One vector is turned by the same rotation once a tick. Each row is the vector after some number of ticks, and that number follows the row.
The counts run from 0 to 204.
[ 1.84  1.03 -1.35  1.01  0.10  2.16  0.89  0.92 -0.13  1.10 -0.53 -0.50
  3.26 -2.42 -0.23  0.73 -1.51 -2.02  0.27  0.29  1.40 -0.46  1.33 -0.78
 -3.09 -2.02 -1.12  0.05  0.74  0.82  2.83 -0.27  0.82 -0.03]
142
[-2.02 -1.66 -1.63 -0.44 -3.00 -0.73 -0.73 -0.17  1.51  0.11 -1.40  0.62
  2.29  0.33  2.67  0.23  0.72  0.37 -1.23 -0.20 -0.84  0.12  3.09  0.09
 -0.56  0.61 -0.68  0.89  0.83 -0.14  1.38  1.85 -1.49 -2.16]
196
[ 3.09 -0.23 -0.40 -0.83  1.12  1.60 -0.75 -1.28 -0.82  0.37  2.27 -0.68
 -0.23  0.31 -1.24 -1.59 -0.88  1.20  0.25 -2.50 -1.07  0.78 -0.74 -2.24
  1.62  1.45 -1.46 -0.66 -2.12  0.96  1.48 -1.66  1.25  0.43]
5
[ 1.73 -1.03  0.07  2.16  1.07  2.07 -2.31  0.94 -1.21  2.28  0.40  1.39
  1.60 -0.37 -2.03  0.19 -1.45  0.68  2.66  0.66 -0.59 -1.47 -0.86 -0.77
  1.22 -2.58  1.26 -0.82 -0.96  0.33  1.35 -1.93  0.36 -0.23]
120
[ 0.17  0.30 -1.92 -0.23 -0.74  1.38  0.75  0.66 -0.50 -0.83  0.09  1.37
  4.67  0.86  1.28 -1.19 -0.56 -0.36 -0.46 -0.08 -0.83  0.12  1.79 -1.90
 -2.31  1.32 -1.06  0.35  0.61  0.23  2.83  1.09  0.25 -1.10]
15
[ 2.19  0.36 -0.95 -1.58 -2.07  0.56 -0.57  0.47  1.73 -1.39 -0.23 -2.04
 -1.99  0.36 -1.45 -0.63 -0.01  2.44 -0.73 -1.57  1.77  1.84 -0.03 -0.49
 -0.15  0.00 -3.67  0.31 -0.03  0.01  1.79  0.10 -1.27 -0.57]
181
[ 3.39  1.32 -1.23 -0.20 -0.22  2.10 -0.50  1.00  0.45 -0.67  0.55 -2.22
  0.96 -0.57 -2.64 -1.07 -0.32  1.63  1.03 -0.59  1.17  0.79 -1.62 -0.80
 -1.27 -0.85 -2.66 -0.79 -1.32  0.08  1.66 -1.15  1.03  1.79]
151
[ 1.44 -0.80  0.27  0.58  1.28  0.97 -1.51  0.13 -1.50  1.07  1.20  2.83
  2.11 -0.17 -0.50 -1.85 -1.07  1.07  1.92 -0.06 -2.68 -0.09 -0.88 -1.46
  0.15  0.16  1.13 -1.20 -2.17 -0.05  0.97 -1.86  1.65  0.87]
128
[ 1.20  1.49 -2.33 -0.62 -0.90  0.89 -0.16  0.89  0.14 -1.50  0.49 -1.16
  3.24  0.64 -0.89 -1.55  1.45  1.99  0.22  0.62 -0.84  0.53 -0.79 -1.15
 -2.35  1.16 -2.44 -1.43 -1.79  0.55  1.39 -0.16  1.64  2.07]
159
[ 0.34 -1.38  1.74  1.69  1.25 -0.52  0.13 -0.51 -0.51  2.58 -0.75  2.43
  0.21 -2.36  0.83  0.62 -2.13 -2.90  0.79 -0.39 -0.75 -0.48  1.18  0.42
 -0.17 -1.53  2.13  0.13  0.53  0.54  1.04 -1.11  1.10 -2.06]
111
[-2.29 -0.05 -2.48 -0.22 -0.86 -1.35  1.06  0.75  1.73 -2.36 -1.19 -0.32
  2.78  2.11  1.54 -0.03  1.67 -0.17 -1.70  0.87  0.55  0.98  1.37  0.95
 -1.60  1.91 -1.05 -0.69  0.01  0.82  0.48  1.65 -0.12 -1.09]
45
[ 1.87 -0.69  0.11  1.22  1.43  1.75 -2.12  1.04 -1.65  1.49  1.24  2.19
  1.37  0.28 -1.69 -0.89 -1.48  1.76  2.70  0.16 -1.46 -0.67 -1.07 -1.25
  0.86 -1.22  1.38 -1.12 -1.79  0.51  1.23 -1.71  1.24  0.09]
124
[ 0.42  0.97 -0.13  1.62  1.08  0.20  0.58 -0.16  1.22  1.56 -1.23 -1.72
  0.80 -2.69 -1.22  1.18  0.77 -1.46  1.18  1.30 -0.75 -1.77 -2.38  0.92
 -0.93 -2.78  0.36 -0.69 -1.22  1.82 -0.19 -2.27  1.64  0.48]
113
[-0.54 -1.83  1.12  1.67  1.20 -1.26 -2.28 -0.96 -0.26  1.43  0.34  1.52
 -2.05  1.19 -0.75 -0.06 -0.39  1.24  2.19  0.14 -1.50  0.14 -1.21 -0.11
  3.06 -0.45  2.52 -1.84 -1.97  0.97 -0.61 -1.58  0.78 -1.15]
94
[ 1.84 -1.73 -1.91  0.02 -0.19  2.54 -1.21 -0.71  0.78  1.14  1.13 -0.02
  2.63  0.67  0.34  0.38 -1.15  0.20 -0.95 -2.06  1.46  0.60  2.64  0.30
  1.54  0.50 -2.33  0.97  1.22 -0.67  2.24  0.33 -1.23 -1.34]
27
[-3.09  0.12 -0.65  0.23 -1.09 -2.92  0.37  0.05  2.79 -1.45 -2.61 -0.29
 -0.18  0.62  0.67  0.90  2.93  0.02 -0.01  1.57 -0.70  0.39 -1.08  1.76
 -0.73 -0.37  0.07 -1.00 -1.45  1.51 -1.17  0.36  0.72 -1.11]
75
[ 0.36 -1.52 -2.56  0.47 -0.60  1.58 -1.72 -0.91 -0.62  0.52  1.75 -2.60
  1.50  2.76  0.30  1.44 -0.10  2.03 -0.60 -1.40  1.94  1.29  1.44  1.03
  1.62  1.42 -0.73 -1.92  0.06  1.33  1.76  1.05 -0.09 -0.11]
179
[ 0.86  1.82 -0.88  0.89  0.44  0.67  2.06  0.99 -0.19  0.08 -1.23  0.21
  3.46 -2.71  0.59 -0.14 -0.97 -2.25 -0.01  1.40  0.38  0.07  0.57 -0.51
 -3.97 -1.09 -1.10  0.17  0.17  0.80  2.36 -0.23  1.93 -0.18]
138
[ 1.00 -1.26  2.05  0.51 -0.06 -1.13 -1.99 -0.25  1.94  1.50 -1.12  1.09
 -3.89 -1.22 -1.22  0.55 -0.63  0.15  1.15 -0.37 -0.68 -0.23 -1.20  0.62
  2.38 -2.55  0.33  0.23 -0.89 -0.33 -0.14 -1.68 -1.35 -2.02]
89
[-0.11  0.65 -0.53 -1.68 -1.43 -2.18  1.06  0.58  2.58 -3.15 -0.56  0.55
 -0.69  0.91  0.22 -2.10  0.49  1.00 -1.31 -0.70  0.26  2.44  0.15 -0.39
 -1.11  1.32 -3.52  0.65 -0.31 -0.44  1.60  0.68 -0.77 -1.39]
42
[ 2.04  2.13 -0.69 -0.57  1.11 -0.31  1.25 -0.66 -0.50 -1.78  1.63 -1.45
 -0.72  0.87 -0.88 -1.59 -0.35  0.87 -0.08 -1.14  0.49  3.01 -1.37 -0.49
 -0.89  2.01 -2.08 -1.98 -1.49  1.54  1.46 -0.59  2.46  1.44]
156
[ 0.98  0.70 -0.61 -1.47 -0.52 -1.37  0.45  0.19  1.66 -3.13  0.14  0.74
 -1.53  1.24 -0.47 -1.95 -0.51  1.12 -0.77 -1.55  1.19  2.87  0.15 -0.65
 -0.30  1.92 -3.04  0.37  0.17  0.16  1.67  0.68 -1.09 -1.55]
38
[-3.34 -0.31 -0.69  1.50 -0.45 -2.40  0.85 -0.62  2.68 -0.11 -2.62 -1.06
  0.28  0.46  0.98  1.94  2.42 -1.05 -0.09  1.73 -0.23 -0.81 -0.46  2.11
 -0.86 -1.20  0.70 -1.08 -1.26  1.56 -1.02  0.17  0.71 -0.73]
79
[ 4.39  1.42  0.16 -0.41  0.21  2.59  0.86  0.26  0.32  0.35 -0.11 -1.24
 -0.74 -2.08 -1.61 -0.65 -1.83 -0.56 -0.42 -2.00  0.97  0.78 -1.00 -1.85
 -0.52 -1.06 -2.45  0.96 -0.27  1.03  2.75 -1.61  0.19 -0.12]
0
[ 1.58  0.08 -0.05 -1.33 -0.30 -1.59  1.04 -1.16  0.15 -0.64  0.93  0.95
  1.19 -1.68  1.54 -1.59 -1.05 -0.67 -1.45 -2.07 -0.31  2.14  1.77 -1.05
 -1.81  2.07 -2.97  0.33  0.43 -0.63  2.35  0.35  0.89 -0.27]
165
[ 0.82 -1.41 -1.67 -0.57 -1.44  0.40 -1.02 -1.14 -0.14  0.88  1.73  0.77
  4.30 -1.32  1.18 -1.06 -0.43  0.51 -0.11 -1.40 -1.53  0.46  2.50 -0.62
 -0.67  2.16 -2.06  0.47 -0.24 -0.73  1.60  0.41  0.17  0.46]
166
[-1.50 -1.91 -0.24 -0.57 -1.23 -2.43 -0.10 -2.52  0.68 -0.21  0.42  0.14
  0.24  0.95  3.00  0.00  0.50 -0.82 -1.73 -1.99 -0.69  2.19  2.21  0.62
  0.78  2.93 -0.01 -0.28  0.28  0.94  0.76  1.15 -0.07 -2.30]
195
[ 1.15 -0.65 -0.05  0.12  1.37  0.06 -0.55 -1.11 -1.34  1.12  1.94  2.27
  3.07 -1.26 -0.03 -1.99 -0.76 -0.39  1.56 -0.49 -3.15  0.18 -0.59 -1.47
 -0.17  0.85  0.48 -0.70 -2.17  0.11  0.83 -2.14  2.59  1.32]
132
[ 2.11  1.46  1.36 -1.12  0.99 -1.06  0.84  0.27 -0.55 -0.29  0.32  2.65
  0.05 -2.85 -0.48 -2.66 -1.74 -0.62  0.62 -0.64 -2.36  1.11 -1.08 -2.30
 -1.40 -0.16 -0.87  0.44 -1.34 -0.21  1.35 -2.32  1.26 -0.01]
131
[ 2.06 -0.86 -0.58  0.17  1.67  0.24 -0.19 -2.85 -0.45  2.28  2.20 -0.45
  2.37 -3.08  0.51  0.15 -0.70 -1.71  0.17 -1.98 -1.54 -0.18 -0.40  0.25
  0.16  0.52 -0.83 -0.31 -1.04  0.76  0.31 -2.27  2.77  1.56]
140
[ 0.86  0.84 -1.94 -0.93  0.24 -0.09  1.37 -2.37  1.96 -0.50  0.76 -2.73
  1.47 -1.19  0.53 -0.17  1.39 -1.07 -1.88 -2.04  0.01  0.70 -0.47  0.70
 -0.52  1.58 -3.62 -0.15 -0.56  1.64  0.26 -1.10  1.34  0.92]
21
[ 1.52 -0.22 -1.81  1.51  1.33  3.16 -0.75 -0.44 -1.68  1.32  1.82 -1.42
  2.34  1.50 -0.46 -0.03 -1.13  0.60  0.52 -0.91  0.76 -0.10 -0.25 -0.93
  0.87  0.71  0.44 -1.69 -0.70  2.25  2.19 -0.35  1.21  0.01]
2
